Named turns come first, each shown by rows before and after it. Which turns, in which order, take the first row of each pair that follows to the second? Write the first one first, as in the answered first pair.
Y:
[ 41 -56 -33  31  21 -21  23 -65  -6 -24 -27 -20 -23   2  40  58  18 -17
 -50 -44 -23  31  34  -3  22  25 -18 -32 -16 -39] |-> [ -9  -8 -46 -16  -3 -10  34 -19  25 -10  -6 -54 -12  18 -15  35  11 -37
 -54 -36  15  50  -6 -21  91   2 -22  24 -46 -45]
[ 55 -32  -4  25  36 -25   4 -22 -39 -14   1  25  -1 -20  17  18  11  11
 -25 -16 -20 -16  31 -19  14  13  12 -15  -5 -22] |-> [ 28   3 -13  -7  22 -14  39  31  -2 -24  -4  -7   0 -17 -30   4  12  -7
 -34 -10  36  20  -4 -19  52   2  19  10 -42 -38]
[ 28 -10   9  -5  61  -7 -10 -15  -6   0 -38  45 -10  -9   5  23  18  24
  23  20  16   9  10  23 -41  21  32  -7  33   7] |-> [-18  18   7 -40  25  -5  -6  30  16   8 -10   2   2   3 -42 -11   9   9
  19  22  47  25 -27  -7  27   9  31  47   6   5]
E:
[-39  32  18  14  81  21 -19  32 -21  -8 -30  30  45 -14 -13   8  58 -35
  84   6  21  33 -20   9 -76  -6   2   4  -1  17] |-> [-32  16  20  21  76  25 -24  20 -22 -12 -30  41  34 -14   4  13  62 -39
  81   2   4  25  -8  11 -85  -1  -4  -6  13  22]
[-35  -9   5   7 -21   3   6  -2  37  -2  29 -26  49  -8  15 -43 -32 -33
  12  15   0  18 -15  74   3 -25  15   9  -2  37] |-> [-39  -4   7  17 -26  -6   7  -9  39  -2  22 -25  52  -7  25 -39 -25 -38
  17  17  -6  15 -20  73   1 -22  17  -6   1  46]
[-18 -12   8   2  16  18   3  -2  12  -1  -7  29  -2  17  -4 -25  -9  11
  31  40   3  -3 -12  27 -48  12  28  11  32  26] |-> [-15  -6   7   3  11  16  -5 -12  15  -4   3  31   0  24  -3 -22  -7  11
  35  41  -1 -12   0  29 -42   9  19   8  32  31]
W:
[ 32  -7  45 -10  -4  19 -60 -39   4  34  14  24  -6  33  19 -58 -46  44
  81  31  22 -21 -10  10 -27  34 -21  32  75  54] |-> [ 26   3  34 -23   4  19 -32   0  22  33  -3  27 -13  31 -10 -58 -47  62
  74  48  51  -1 -34  18  18  37  -6  38  65  56]
[-48  22 -14 -29 -47  26  -4  34  30  11  32 -58  30 -15 -20  -8 -17 -48
  -5 -19  12  34  -1 -24   4 -10 -26  12 -18  19] |-> [-19   2  -1  12 -53  32 -30 -13   9  20  46 -34  26  -6  23  -6 -29 -38
  10 -27 -48  -1  41  -4 -23   2 -45 -16   6  23]
[ 32 -24  19  13  22 -13 -47 -40 -32 -15  -8  38  -9 -11  36  -5  14  28
  36   5 -39 -40  20  25 -39  11   0 -13  49  13] |-> [ 46  -5  19 -15  24  -3  -1  10  19 -30 -42  52 -35  -5 -23   6   9  69
   8  48   4 -16 -10  22  22  32  33   1  32   5]
J:
[  1 -13   5 -11  26 -30 -60 -35 -59  10  19  21  22 -10  50  13  16 -13
  42 -19 -24 -40  30 -17 -19 -14 -16  14  18  13] |-> [ 26 -10 -17  17  -2 -15  63  16  19 -59 -30  -4 -22 -27  -1  48  11   1
 -48 -15  15  12  15  18 -10   2  12 -30 -47 -22]
[ -4 -15   5  30 -32  22  53  22  55 -26 -22  -9 -37   2   3   9 -40   2
 -44   9  -8  10  19  55 -90   7  -1 -69  22  35] |-> [-17 -11  22  11 -18  19 -32 -29  -3  21  12   0  -7  11  46 -25 -38 -15
  27   0 -37 -21  28  17 -94  -5 -25 -41  59  58]
[ -9  -9  -1  54 -62  41   2 -11  40 -20  12 -21 -25  -2  21  -3 -47  -9
 -25  -9 -31  -4  28  70 -76  14 -30 -72   6  24] |-> [-21  -9  12  45 -54  46 -33 -25  28   0  23  -5 -14  13  31 -17 -50  -2
   7   8 -31 -22  30  62 -87  10 -32 -58  31  39]
A:
[ 13  -4  25 -62 -34  35  59  18  21  -3 -20 -28  58  -4 -20  36  28  38
 -13  11   6  39 -18  49  37 -58  30 -12   5   0] |-> [ 12 -17  39 -39 -42  47  42   3  18  -4 -30 -18  48 -11   2  24  15  36
   7  13  -8  40   0  79 -11 -50  21 -41  32  23]
[-19   2  41 -23  69  11   1  11  21 -20 -52   2  15 -19  12 -26  -2 -16
  33  53   7   3  21 -10 -22  -9  14  -1  15 -44] |-> [-33  19  27 -27  47  15  18  38  33 -21 -43 -20  18 -23 -10 -27  -7 -26
  17  48  16   7   8 -28   4 -15   3  11 -11 -59]
[ 26  12  20 -11   7 -18  37  10 -19   6  59 -49 -24 -22 -23 -14 -16  17
 -49  18  11   9  20 -28  66  21   6  33 -59 -33] |-> [ -6   2  27  24 -35  19   0 -20  -6   3  66 -44 -25 -17  22 -26 -73 -17
 -24  10 -14  11  45  24 -57  14 -29 -15  -8  20]
[-14  12 -17 -17  -6  -6  44  44  18 -20 -25  -8  -2  -9 -33   4   8 -22
 -18  10  31  39 -24   3   4 -16  23  -6 -22 -15] |-> [-12  -1  -1   3  -7   5  18  12  16 -24 -33  18  -8 -13   7  -1  -1 -29
   9  14  18  26   4  36 -68 -19   8 -36  17  18]
Now pairs of rows:
Between the rows of a pair lie 2 to 3 turns.
[-26  50  -4  -1 -53  10 -25  -9  17  10  40   0 -11  29  10 -31 -35   0
  -3   6 -42 -24  23  -3  14  15 -52  15   9  -5] |-> [-32  72  -8 -62   0 -24 -12  13   9   7   0   8  12  14 -20 -34   6   4
  17  21  22  20 -20 -29  43  -3  -7  58   3 -15]
A, W, W
[  4  18  38  23   1  17  46  52  63 -72 -33  16 -35  -5  -1  22 -30  -6
 -25  62   9  54 -27  50 -57  19  41 -55  -2  39] |-> [ 65  -6  41 -10  96 -57 -10  -5 -58 -32 -32  47   1 -35  56  44  59   6
  13  20 -17  -6  -3 -40  21  12  38  -3 -11 -11]
J, A, Y
[ 52 -25   2  29  17  10  56  21  48 -55 -73  49 -48   8 -20  35 -14  46
 -31  34  25  18  -5  65 -39  37  53 -52  14  18] |-> [  6  18 -17 -30  13 -49 -33 -13 -75  38  55 -31  39  -3  23  12  32 -14
  15 -33 -27 -37  10 -79  90 -20 -15  58 -42 -45]
J, A, W
[ 52 -14  -8  40  -1 -15  45 -21  -9 -12   5  -1 -14   0   8  50  17  26
 -60 -25 -54 -40  50  -9  53  14 -15 -23 -39 -55] |-> [ -7   7  13  34 -36   5 -40 -40 -31  27  47  -9   5  15  41  -5 -18 -10
  -1 -41 -77 -57  53  -8  -2 -10 -56  -9   4  -7]
A, J, J
[  4  -7  21 -25  23 -12 -33 -47 -51  46  -6  27  15  36  33 -12  50  -3
 -19  -6   6 -42  14 -28 -10  23 -60   2  50  23] |-> [  5  11  26 -32  21   5   1  -6  -4  37  -7  30 -15  54 -16 -17  40  31
 -39  22  32 -34 -13 -24  49  56 -38  35  28   9]
W, Y, Y
[ 26  26  51  13  18  15  19  13  47   2 -16  36   0   0  20   2 -27  56
 -11  18 -10  -8  29  23 -33  61 -11 -12  13  -5] |-> [-30  67  47 -36   3  14  20  43  49   6   6  -1  32   1  -7 -27 -29  20
   4  23  35  32 -11  14 -29  27  -6  16   9  11]
Y, A, W
[-41  12 -20  10 -41  14  19   6 -23  -6  41 -60  14 -18  21   7  -2 -52
 -28 -36 -12  16  15 -22   0 -18 -30  -3 -41 -15] |-> [-18   8   8 -11  38  -9 -51 -29 -70  30  15  19  19   5  48  -6  12  -9
  50   3 -13 -28  17 -30  -6   4 -11  31  40   7]
J, J, A
